A = ((123, 127, 127, 128, 127, 130), (147, 144, 144, 134, 134, 127), (125, 122, 121, 123, 123, 123), (127, 130, 133, 137, 136, 135), (113, 112, 112, 113, 115, 119), (126, 126, 134, 140, 147, 155), (148, 147, 149, 151, 153, 153))
A[-7][0] -> 123
A[:, -1] -> [130, 127, 123, 135, 119, 155, 153]
A[-3][-1] -> 119
A[:, -4] -> [127, 144, 121, 133, 112, 134, 149]
A[-4] -> [127, 130, 133, 137, 136, 135]
A[-2][-4] -> 134
A[1] -> [147, 144, 144, 134, 134, 127]
A[-6][-2] -> 134
A[-2] -> [126, 126, 134, 140, 147, 155]
A[4][-6] -> 113
A[-5][2] -> 121
A[:, 1] -> [127, 144, 122, 130, 112, 126, 147]
A[:, 0] -> [123, 147, 125, 127, 113, 126, 148]
A[-1][-1] -> 153
A[6][0] -> 148
A[-6][5] -> 127
A[-5][-3] -> 123
A[-3][1] -> 112
A[-2][-1] -> 155
A[6][-3] -> 151
A[-2][3] -> 140

arr = [132 140 133 116 148 117 117 122 108 114 103 120 100 132 112 104]
arr[0]	132
arr[10]	103
arr[-3]	132
arr[-11]	117
arr[-12]	148
arr[-10]	117

a =
[[131 119 137 109 143]
 [127 113 121 138 118]
 [138 135 129 117 135]
 [134 137 106 140 103]
 [131 113 136 119 140]
 [126 143 118 133 117]
 [131 133 132 117 134]
 [120 142 131 127 133]
 [133 120 121 141 123]
 [122 134 138 109 143]
 [123 135 113 140 111]
 [134 115 126 126 126]
 [138 135 119 126 125]
 [124 115 129 129 132]]
a[0][0] => 131
a[2][1] => 135
a[7][3] => 127
a[:, 0] => [131, 127, 138, 134, 131, 126, 131, 120, 133, 122, 123, 134, 138, 124]
a[:, 2] => [137, 121, 129, 106, 136, 118, 132, 131, 121, 138, 113, 126, 119, 129]
a[10] => [123, 135, 113, 140, 111]
a[10][3] => 140
a[1] => [127, 113, 121, 138, 118]
a[11][3] => 126
a[12][3] => 126
a[8][2] => 121
a[5][2] => 118
a[13] => [124, 115, 129, 129, 132]
a[11][4] => 126
a[4][0] => 131
a[6][3] => 117
a[5][3] => 133
a[0][3] => 109
a[13][1] => 115
a[9][0] => 122
a[5][4] => 117
a[7][0] => 120
a[3][1] => 137
a[8][0] => 133
a[:, 4] => [143, 118, 135, 103, 140, 117, 134, 133, 123, 143, 111, 126, 125, 132]
a[12] => [138, 135, 119, 126, 125]
a[:, 3] => [109, 138, 117, 140, 119, 133, 117, 127, 141, 109, 140, 126, 126, 129]

W =
[[132 120 135 126 135 122 135 127 113 128 135]
 [122 103 145 136 145  99 155 114 121 117 132]
 [131  99 145 137 143 116 138 114 116 122 137]
 [121 128 129 121 126 127 113 117 135 125 131]
 [118 126 124 131 131 118 137 131 133 122 120]]
W[0][0]	132
W[:, 3]	[126, 136, 137, 121, 131]
W[1]	[122, 103, 145, 136, 145, 99, 155, 114, 121, 117, 132]
W[2][2]	145
W[1][2]	145
W[2][5]	116
W[:, 0]	[132, 122, 131, 121, 118]
W[0][10]	135
W[3][3]	121
W[2][9]	122
W[4][8]	133
W[:, 10]	[135, 132, 137, 131, 120]
W[4][3]	131
W[4][4]	131
W[1][5]	99
W[3]	[121, 128, 129, 121, 126, 127, 113, 117, 135, 125, 131]
W[0][1]	120
W[0][2]	135
W[3][8]	135

data =
[[131 127 133 127 131 134 131 149 126 138 135]
 [125 129 130 121 126 133 128 137 130 136 124]
 [133 125 133 129 131 134 131 150 125 137 138]
 [128 136 133 120 132 135 132 151 130 138 127]
 [127 123 130 124 125 134 128 138 128 136 128]
 [138 112 131 139 129 130 129 139 120 128 144]
 [138 138 130 140 139 121 133 133 124 119 143]]
data[0,0] = 131
data[:, -7] = [131, 126, 131, 132, 125, 129, 139]
data[-3,7] = 138
data[0,10] = 135
data[0,-9] = 133
data[-2,-4] = 139
data[1,-8] = 121
data[-2] = [138, 112, 131, 139, 129, 130, 129, 139, 120, 128, 144]
data[6] = [138, 138, 130, 140, 139, 121, 133, 133, 124, 119, 143]
data[-2,2] = 131
data[-7,3] = 127
data[3,-10] = 136
data[-7,7] = 149
data[4,-9] = 130
data[4,5] = 134
data[-6,-5] = 128
data[:, -2] = [138, 136, 137, 138, 136, 128, 119]
data[-5,5] = 134
data[-2,-3] = 120
data[2,-3] = 125
data[:, -3] = [126, 130, 125, 130, 128, 120, 124]
data[5,3] = 139
data[3] = [128, 136, 133, 120, 132, 135, 132, 151, 130, 138, 127]
data[5,-11] = 138
data[3,-2] = 138
data[:, 10] = [135, 124, 138, 127, 128, 144, 143]

B =
[[127 114 111 129 129 116 112 134 141]
 [120 130 132 122 122 132 150 120 124]
 [139 143 148 122 130 147 141 128 111]
 [140 129 122 112 117 120 129 120 122]
 [125 125 129 126 130 133 141 129 128]
 [121 114 104 122 118 109 123 124 142]]
B[0, -9] -> 127
B[0, 4] -> 129
B[:, -6] -> [129, 122, 122, 112, 126, 122]
B[:, -9] -> [127, 120, 139, 140, 125, 121]
B[:, 5] -> [116, 132, 147, 120, 133, 109]
B[-6, -1] -> 141
B[2, 6] -> 141
B[-6, 6] -> 112
B[-3, 3] -> 112
B[:, -3] -> [112, 150, 141, 129, 141, 123]
B[1, -7] -> 132
B[3, 1] -> 129
B[-3, 0] -> 140
B[5, 7] -> 124
B[0, 1] -> 114
B[-5, 1] -> 130
B[-3, 8] -> 122

x = [[132, 125, 117, 132, 135, 121, 119, 120], [132, 132, 134, 123, 130, 124, 102, 125], [134, 135, 137, 120, 126, 131, 128, 110], [118, 124, 112, 127, 128, 131, 105, 127], [126, 132, 126, 123, 129, 124, 129, 137], [131, 116, 137, 125, 128, 123, 128, 123], [134, 135, 112, 133, 135, 101, 128, 109]]
x[0][0] -> 132
x[:, 4] -> [135, 130, 126, 128, 129, 128, 135]
x[6][6] -> 128
x[5][5] -> 123
x[0][7] -> 120
x[:, 3] -> [132, 123, 120, 127, 123, 125, 133]
x[4] -> [126, 132, 126, 123, 129, 124, 129, 137]
x[5] -> [131, 116, 137, 125, 128, 123, 128, 123]
x[:, 6] -> [119, 102, 128, 105, 129, 128, 128]
x[1][7] -> 125
x[1] -> [132, 132, 134, 123, 130, 124, 102, 125]
x[:, 5] -> [121, 124, 131, 131, 124, 123, 101]
x[:, 7] -> [120, 125, 110, 127, 137, 123, 109]
x[:, 1] -> [125, 132, 135, 124, 132, 116, 135]
x[:, 0] -> [132, 132, 134, 118, 126, 131, 134]
x[5][7] -> 123
x[6][2] -> 112
x[4][1] -> 132
x[3][4] -> 128
x[5][3] -> 125
x[6][4] -> 135
x[1][1] -> 132
x[2] -> [134, 135, 137, 120, 126, 131, 128, 110]
x[2][0] -> 134
x[2][5] -> 131
x[2][1] -> 135
x[0][6] -> 119

X = [131 103 108 106 107 144 115 140]
X[0] -> 131
X[7] -> 140
X[1] -> 103

m =
136	142	145	148	144
142	155	135	137	135
139	147	142	157	156
132	135	139	139	136
135	137	139	146	140
136	137	140	140	134
135	137	136	135	133
140	146	143	146	141
135	141	146	142	132
137	139	141	135	131
143	150	144	148	139
134	138	135	134	132
140	153	137	141	137
Rows and columns are counted from 0.
(0, 0) = 136
(12, 2) = 137
(1, 2) = 135
(9, 0) = 137
(6, 1) = 137
(1, 0) = 142
(5, 4) = 134
(0, 1) = 142
(2, 4) = 156
(6, 4) = 133
(8, 2) = 146
(5, 0) = 136
(6, 2) = 136
(10, 4) = 139
(1, 3) = 137
(8, 0) = 135
(11, 2) = 135
(11, 3) = 134
(12, 1) = 153

grid =
[[134 125 124 127 124]
 [130 130 129 129 133]
 [120 124 144 110 117]
 [153 136 127 108 133]
 [135 147 139 140 133]
 [149 146 122 111 138]
 [124 120 132 122 116]
 [121 119 135 147 114]
 [124 137 139 131 141]]
Rows and columns are counted from 0.
row 0 col 0 = 134
row 0 col 2 = 124
row 5 col 2 = 122
row 4 col 1 = 147
row 2 col 1 = 124
row 5 col 4 = 138
row 7 col 4 = 114
row 6 col 0 = 124
row 7 col 1 = 119
row 2 col 2 = 144
row 5 col 1 = 146
row 6 col 1 = 120
row 3 col 1 = 136
row 6 col 2 = 132
row 7 col 0 = 121
row 7 col 3 = 147
row 8 col 4 = 141
row 1 col 1 = 130
